Which row each row swaps with, under one turn or mirror:
tager: [  2  -6  -1  -4 -15 -10  -7   9  13 -15  -6   4  -9  -6 -14   6  10   2
  -6  15]
Gukim: [  6  -9  -1  -3 -22   1 -16   8  -1  -4 -26   9   3  -8  -9   9   5  -1
  10   5]
Boma: [  2  -1   4  13 -10   6 -18   2  -3  -4   2   2  -9  -5  -1   2  -5   6
  12   9]
sinal: [  7  -8  -6  -3 -14  -5   1  10  11  -9 -18   9  -4 -15 -16   9   7  -2
  -4  14]
Fevab: [  9  -6 -10  -3 -11   1   8   9  10  -8 -17  10  -3 -12 -15   8   8  -4
  -3  13]
Fik: [  4   2 -13  13 -25  -2  -6   7 -14 -10 -10   5   4   1 -12   6  -6 -10
   5   4]
Vop: [  0  13 -13 -10 -12  -5   8   9 -10 -10   6   8  -3   0  -9   2   3  -3
  -3  12]
mag: [  5  -6  -3  -4 -14  -7  -4  10  15 -10 -12   8  -7 -13 -14   8   8   3
  -5  15]
nur: [  3  -1   0  -2 -15 -12  -9   9   9 -15  -4   6  -9  -7 -13   4   8   2
  -9  15]
Lagez: [ -2  10 -12  -9  -1   7   6   9  -3  -6   9   3  -1 -14  -3   4   0  -1
   5  14]
Zomaf: [ -3  10  -3  -3  -5   9  -9   8 -14  -7  -2  -1   5  -8   1   8  -8  -5
  16   2]
Gop: [  0  11  -9  -7 -18  -4   3  10 -19  -5   3   7  -7   3  -7   1  -1   3
   3   6]
naven: [  3  -3   6  12  -7   9 -11   3   1   0   4   3  -6  -7  -1   8  -8   5
  12  10]
mus: [  4  -6 -13  11 -26  -1 -11   8 -12 -11  -8   1   1   0 -17   5  -1 -11
   6   5]
Pemam: [  1   1  -1  -4  -1  14  -3   6   5  -6   4   2  -4 -20  -1   2   2   2
   6  12]
nupal: [  6  -7  -1  -3 -25  -2 -11   8  -5  -4 -26   8   6  -3 -11  12   4  -8
  13   5]
muzo: [  1  -2  -5  -4 -23  -9  -2   8  -2  -3 -14   3   9   4 -16  21   2 -15
  15  10]
som: [ -5   6  10  -6 -12  -2 -15   6   1   1   6  -1  -1  -2  -2  15   1   2
  19  14]
zek: [  7 -10   1   1 -16   7 -18   7   4  -3 -18   9   0 -14  -5   5   7   5
  10   9]
fodu: [ -3   6   9  -7 -12   0 -16   8   2   1   4  -3   0  -3  -1  14   3   4
  16  16]
dalin: [  8  -2 -13  12 -24   3   0   4 -13  -4 -14   9   6   3 -14   7  -1  -7
   8   4]
Pup: [  1   6   3   8  -9   2 -12   4  -9   2  -2  10  -6   3   0   5  -4  12
   7   5]
zuf: [  4  -1   6  -2 -15   3  -6   1  13   6   1   6  -5  -4  -5  15   7   8
  14  19]
Geni: [  2   0  -9  -2 -16  -2   8   9   3  -4  -1  -1   6   1 -15  24   0 -19
  14  11]
vegu: [  1  -3  -2   5 -17 -10 -18   7   6 -17  -6   3  -5   0 -14   4   4   2
  -7   7]
zovil: [  4  -1  10  -3 -14   1  -6   5  11   7   2   6  -5  -5  -5  17   6   6
  14  19]
mefo: [ -4  10   5  -5  -8   4 -13   8 -11  -7   0  -1   3  -5   1  12  -4  -3
  20   3]
zov: [  4   0 -10   3 -16   0  10   6   0  -8   0  -3   4  -2 -14  20  -4 -19
  13  11]
butob: [ -1  12 -15 -11  -6   3  10  11  -6  -9   8   3  -1  -9  -7   5   1  -4
   3  13]
kavak: [  4  -7  -2  -5 -24  -3 -13   8  -4  -6 -22   8   7  -1 -11  14   7  -7
  16   5]
Lifiz: [  2   6 -11   1  -6   8   2   9 -15  -9  -8   3   5 -10  -2   9  -8 -11
  13   1]
mevis: [  2  -1  -7  -6 -22  -9   0  10  -4  -5 -15   0   8   4 -14  20   0 -16
  13  10]
Tinem: [ -1   9 -16 -10  -9   6   9  10  -6  -9   8   2   0  -9  -8   3   4  -6
   1  14]
nasek: [  2  -3  -8  14 -21  -4 -17   6  -6 -17  -7   0   2   3 -16   6  -1  -7
   3   4]
mul: [  3   8   0   3 -17   0  -6   5 -17   1  -3  10  -9   5  -4   2  -1  11
  10   7]
ruza: [  3  -1 -11   0 -15  -1   7   7   1  -6   0  -1   8   0 -15  20  -2 -20
  13  12]
duf: [  9  -8 -14  10 -23   6   2   6  -7   0 -11   9   7   0 -15  10  -1 -10
  10   7]
mirut: [  2   2   2   9 -15   1 -19   2  -6  -1  -2   8  -8   0   0   1  -3  10
   8   9]
Met: [  2  -1   8  -5 -14   2  -7   6  13   5   4   4  -5  -4  -6  19   7   3
  15  17]
fadu: [  8  -6 -12  -3 -13   5  11   7   3  -6 -19  11   3 -13 -13   9   4  -9
   1   7]
mefim: [ -1  14 -13 -12 -11  -3   9   9 -10  -7   8   5  -5  -2 -11   4   1  -2
   2  10]
pinam: [ -4   9   3  -4  -6   7 -15   6 -10  -6   1  -3   4  -5   2   9  -6  -3
  18   5]
lanu: [ -1  13 -12 -11 -10  -3  12  11  -8  -9   7   5  -2  -1  -8   6   4  -1
   0  12]
navem: [  1   7  -8  -6  -1  10   5  10   2  -8   8   2  -5 -16  -5   3   2   0
   3  15]
Kamu: [  5  -5   1  -3 -10  -7  -1   7  14  -9 -13   8  -9 -11 -11   7   6   3
  -6  14]
rak: [  2  -3   0  -3 -16 -10 -10   8  14 -14  -7   5  -7  -7 -17   8   8   3
  -7  13]

zov is swapped with zuf
Vop is swapped with nur
dalin is swapped with Boma
fadu is swapped with Pemam
mus is swapped with Pup
navem is swapped with Fevab

Which row each row swaps with, under one turn or mirror:
buro: [ -9  -2   3  -4  -3  -3  -4  25   5   0 -12   1 -10   0  -6   2   6   3
   2 -17   3]
kubi: [-10   5   8  -7  -1  -2   3  16  -1  -6  -3  -7 -12  -4  -9   6  -3   2
   6 -12  -4]
Seg: [ -8   0   3  -9   3  -1   6  17  -5  -7 -12 -14  -2   5  -4   8  -1   3
 -10  -9 -13]
Sib: [ -8   2  -2   0   1   2 -14  17   6  -2   3  -1 -10   5  -6   3  17  -6
   6 -15   8]
Tedo: [ -7   3 -10  -2  15  14 -14  15  -1 -13  -5 -14  -3  11  -1  -6  11  -3
  -5  -9  -6]
rimam: [-11   5  -1 -10  -6   7  -7  11   5   1   1  -1 -12   8  -7  -2   6 -19
 -15  -8  -9]
Mefol: [ -9   4 -12  -9  11  -4  -6  23  -8   1   0   0  -1  12 -14   4   0   5
  -2 -17 -11]
lezu: [-12  22   0 -18  -5   8 -11  10  -7   3  -2   2  -4  11   7  -3   1  -3
  14  -9 -15]
Perup: [ -3  12  10  -5  12   9  -1  12 -12   3   1   2   8  16  11  -2   4 -10
   8  -5 -15]
tozos: [-18  11  -3  -4  10   5 -13   5  -6 -12   6  -7  -1   6  -2  -4  -5   0
   3 -15  -4]
zad: [ -5   9   3  -7   5  15 -17  10 -10   7   8  13  -2  14   8  -4  15   8
   0 -12 -11]
Mopez: [ 11   8   5  -8  -8   7  -6  11   7  -1  -2  -1 -12  13   0  -4   5  15
   7  -2 -15]
Gusal: [-13  -2  -5  -4  -9   7   5  15   0   0  -3   3  -9  11  13 -10   7   4
  16  -8 -11]
Kud: [ -5  11   3   1  -4   9  -6   3   8   9  -1   7  -1   7  -6  -6   3  -9
  11   1 -17]
Nalut: [ -3  11  -3  -4   8   2 -15   1 -13   3   2   7  -2   7   1  -3  15 -10
  -3  -4   0]
Dez: [ -8   3  -5   1   8  13 -14  22 -12  -5  -3   0  -6   9   6   1  17   6
 -10 -18  -3]
Patez: [ 14  12  -4  -5  -5   5   3  16  -3  -3  -1  -5  -8  13 -15  -2   6  -5
   0  -7 -10]
nul: [-30  10  -3  -6  15   7  -2  15   3   1  -1   2  -7  11  -3  -3   5  -4
  -4  -7 -12]
Bar: [ 14  19  -2  -3   6   9  -6  14  -4   1  -4   1 -10  11  13  -6   5   1
   0  -1  -9]
kufol: [-16   7  -1  -3  19   9 -10  12   2   9   0  -2 -16  16  -9   8   6  -4
  -2  -6  -9]
Tukef: [ -1   1  -1   1   1   6 -13   2  -1  -9   4   3  -6   9   0   6  18 -14
   2 -11   2]
fesob: [ -7   6  -7  -9   5   9  -3  33   6   2  -2   9  -2  16   2  -3  14   4
  -5 -20 -15]
fozor: [  2  15   8 -15   5   5  -6   2  -6 -11   1  12  -2   0   8  -2   2   4
   3  -6  -6]
roda: [ -3  12  -4  -2   6  14 -10  20   0   8  -4  -2 -19  16   9   5   8  -5
  10   3  -9]
Fuvo: [ -4 -15  -3 -19  -3   5  -4  15   2  -6  -1   1   9  11   4   2   8   8
   5  -6 -13]
Sof: [-17  13  -9 -12  -9   8 -11  15   4   7  -1   1 -18   4   4  -3   9  -6
  -5  -3 -12]
lebu: [ -2 -10   3  -9  -6   5  -1  -1  -5   7  -1   7   1  12   6  -3  -3   7
  -3 -11  -6]
sefef: [ -6   1   0 -10   8   8   6  14  -2   5   0   0 -15   9  19  -2  10  11
   7 -10 -13]
baso: [  1   7  10  -8  -7   1   4  10   8  -4  -7   6 -15  12  -3  10   5  -4
   2   2 -13]
Pusu: [  3  -3  -2 -19   2  15   0  19   5   7  -3   9   2  19   8  -5   7   0
  -7 -13 -20]
dem: [ -6   3  -2 -10   1   9  -8  13  -1   7   1  -2 -14  15  14   3   8   6
 -21  -8 -10]
sati: [ -7  -4   2 -20   1  11  -2  18  -5  -4  -6  -7   4   7  14   1  -2  -5
 -11 -14  -6]
kal: [ -7  -6  16  -8   4   7   0  11   3   0  -4  -1  -6  14 -13  -2   3 -15
   8 -13 -10]
non: [-11 -13   2 -10  -3   9  -8  14   3 -16   0   3   6  10   4   2   9   6
  -4  -9 -14]
nofug: [ -6   3  -2 -13  -1  18  -8  12   2  -8  -4 -15   5   8  11  -3  -6   3
  -2 -13 -14]
vazuz: [ -7  -4 -13 -12  -2   6  -3  22  10  -1   0  -6   3  16  -2   2  -4   0
  -3 -15 -22]
Damur: [ -6   3   1  -9  29   8  -5  14  -3   6  -4   0  -1  14   9   1   5  -4
   3  -6 -16]
gul: [  1  -6   8 -14  18  10   2  14  -4   1  -1  -1 -11  12  16   4   5   5
  -1  -2 -10]
nusan: [ -5  19   8 -12   7   7 -12  12 -10   5  -2   4 -11   7   3 -11  14   2
  -1   1 -18]
nilek: [ -2  11  -4 -11   3   5 -14  15  -1  12  -3  20  -1   4  -1  -5  14   6
   3  -7 -13]
palos: [-13   0   7 -10  11   9   2  14  -2   2  -7   1   8   7  -8  -7   5  13
 -11 -10  -9]
valev: [ -3  17   5 -20 -18   6  -2  16  -3  -2  -3  -1  -8  10  -3  -4   7  -5
  -5 -11 -13]
madu: [ 10   1  -8  -8  -7   4   3  14  -2   1  -3   1  -7  12  -4   2   9 -20
   4  -7 -13]
kepa: [ -6   9  11  -6  -8  -4   7   8   4  -7  -3   1 -11   6  -2  10   4 -11
   0  -8 -10]
zaz: [ -5  -1  -5 -10  -8   8   1  10   0  -6   0   2   5  11   4  -1   6  11
  21 -11  -9]
muris: [  0   2   2  -5   2  13 -14  21   8   1   3   0 -10  21  -1   0  22 -13
   0 -11 -15]
Ginap: [  3   6   0  -7 -15   7  -6  13   1  -5  -1   0  10  13   5   0   7  -6
  15  -3 -14]
pupu: [ -3  -1  -7  -6  12   1 -13   4 -12   5  -8  -5   4   5  -8   7   6  -5
  -5  -3  -4]
tesim: [ 10  13  -2 -15  12   3  -3  10  -6   3  -5   4  -6  13  -6  -3   3  10
  15  -7 -12]
Vuroz: [-12   2   4   0  -1   9  -6  12   9 -17   2 -13  -6  14  -6  -2   4   8
  -4 -15 -10]
rele: [ -7  -1 -10 -10  20   5  -2   8   5 -14   0   0  -3  11  -9   3   3  -2
   8  -2 -10]
lezed: [-13   8 -12   3  18   4 -15  12   9   1  -1   1   4  19  -3   1   7   1
  -5 -11 -10]

Gusal is swapped with buro
nilek is swapped with nul
lezu is swapped with Mefol
baso is swapped with non
palos is swapped with Kud
dem is swapped with muris
kufol is swapped with zad

